One turn sends every row of this set to another row. A few are shown first. Where does it send the rows asked after them?
lugaz: [-43  -5  29  23 -16   0 -15   3   4   7  20  -2  25 -21  19   9 -30 -16
  -9   8  21  23 -16  55  -5  17  15  32  -2]
fuzus: [-47   3  25  14 -17   1 -11  11  10  25  14   4  32 -11  29   5 -13 -17
  -2  -8  24  17  -6  52  -9  35  13  29  -2]
doga: [ 26 -22   1 -25 -32  41   4   1   1  30   4  34   1   0  24  18 -26 -23
  12 -13  13   0 -11 -18   2  14  18  29   6]
Naron: [ 43  17  -7 -26 -33  23 -20  -6  -3  20   1  27  -1 -10   7  11 -29  -3
 -12  10  20  21  -8   4  13 -14   9  27  -7]
Fidor: [-16   0  15 -33  11   2 -34  13 -15  10 -40  30  42 -20  14  21  19 -17
 -35  -9  32 -17  -2 -15   1 -14  25  25  22]
vime: [ 22 -26   0 -20 -34  35   5   2  13  22   1  38  -3   3  24  25 -21 -28
   8 -11   9   8  -5 -12  15  18  24  34   5]
kopel: [-63  -8  35 -42  24  25   7  -2   9  -3  -5  36  44  -2  25  12  15   7
  19   2  15  -3   2  14  25 -22  18  -3 -18]
fone: [  7  14  14 -10  -8  43 -15  10 -10  31  37 -11  -1 -33  -6  -7   4  19
  24   2 -16 -20 -12   2  -1 -11  19   2  11]
sis: [-12 -11  14   9 -11  33 -16  10  22   0  23  -4 -11 -29 -16  17   9  -1
  21  10 -28   8   2  19  36   0  41  11   5]
sikag: [-15 -12  17   5 -21   4 -23  16  28  16  12  -4  -7 -21  -1  22  29   5
   6   3 -21   4  12  13  43  12  31   4  -3]
Vani: [ 38  11  -8 -21 -32  32 -17  -8  -1   8   5  29  -3 -11  -2  16 -35 -10
  -8  15  18  24  -9   7  15 -16  17  31  -4]
Nez: [-60  -3  35 -45  27  31   9  -1  -1   1   0  35  47  -3  25   5  11  13
  23  -1  18 -12  -1  10  14 -26  14  -4 -16]
gotu: [ -1  11  15 -11 -19   0 -29  17  14  36  11  -7   0 -19   3  11  32  20
  -1  -6 -10  -5   9   9  28  15  15  -5  -7]
Romas: [-13  17   7 -37  20  29 -28   9 -25  15 -33  32  43 -25   5   7  11 -16
 -18 -12  31 -23  -9 -11 -16 -19  28  30  27]
Daku: [-37  12  27  11 -17  -5 -18   6  -6  25  20  -8  33 -17  32  -1 -21  -1
 -15   3  30  13 -16  44 -18  17   0  23  -3]
Vemut: [-28 -20  16 -15  16  17 -25   8   0 -18 -35  33  31 -22  -2  33   7 -38
 -21   2  21  -2  -4  -6  15 -20  50  38  25]
Zitu: [ -6 -12  15   5  -7  48  -7  11   3  10  36  -7 -10 -32 -10   6  -1   4
  33   7 -23 -10 -11   5  12 -10  37  12  16]
mim: [ 26 -22   0 -26 -36  26   0   4   7  32  -1  36   1   5  27  23 -15 -23
   1 -16  14   6  -3 -19  13  22  14  28   1]
vog: [  6  11  18 -16 -15  17 -20  18  -4  44  25 -10   2 -23  12  -1  22  27
  10  -8  -8 -23  -3  -6   6   6   9  -6   5]
Finid: [-38  11  24   8 -12  16  -7   9  -8  34  24   0  35 -16  31  -8 -23  -9
   7 -10  25   4 -18  44 -30  27   6  28   6]
sulir: [-62  -7  34 -41  29  34  11  -1   3  -7   1  36  41  -6  20   8   7   6
  24   6  13  -8  -4  14  19 -29  19   0 -13]
Pav: [-15  -7  14 -26  22  39 -21   6 -26  -2 -20  30  37 -31   2  12  -4 -23
 -10  -1  25 -23 -17 -19 -13 -32  37  33  36]
venu: [-55   7  33 -44  24  17  -3  -5   1  -6  -1  30  42  -8  19   8   7  19
   8  12  20  -1  -2  17  23 -39  10  -6 -21]
zore: [-22  -3   9 -20  22  44 -21   6 -11 -14 -29  37  32 -29 -12  18  -3 -36
  -2   0  16  -6  -8   1  -1 -27  53  42  31]
darok: [ 37  10  -7 -21 -36  22 -21  -5   5  12  -3  30  -1  -8   2  20 -25  -9
 -16  13  18  28  -4   7  22  -9  17  29 -10]
leru: [-37   4  28  16 -12  17 -10   2 -10  12  31  -6  30 -26  21  -6 -38  -8
   1   8  22  10 -24  45 -25   7   7  30   6]
reniz: [-23   1   7 -26  13   8 -33  11   1   0 -48  34  37 -18   0  28  23 -29
 -27  -7  26   0   5   2  15  -8  40  33  17]
Kogot: [-54   5  33 -42  29  30   1  -8  -2  -9   3  29  42 -12  15   6   0  17
  17  17  17  -5  -7  15  17 -46  14  -2 -15]
lol: [-46  -4  25  21 -10  23  -4   6   3  13  25   5  27 -20  21   2 -31 -22
  12  -2  16  14 -18  52 -16  25  21  35   7]
bub: [-57  -1  34 -39  26  22  -1  -6   3 -14  -1  29  40  -9  13  13   3  13
  12  16  17   3  -3  20  28 -42  19   0 -19]

Finid goes to Daku
vime goes to Vani
And these:
Zitu goes to fone
venu goes to kopel
Pav goes to Romas

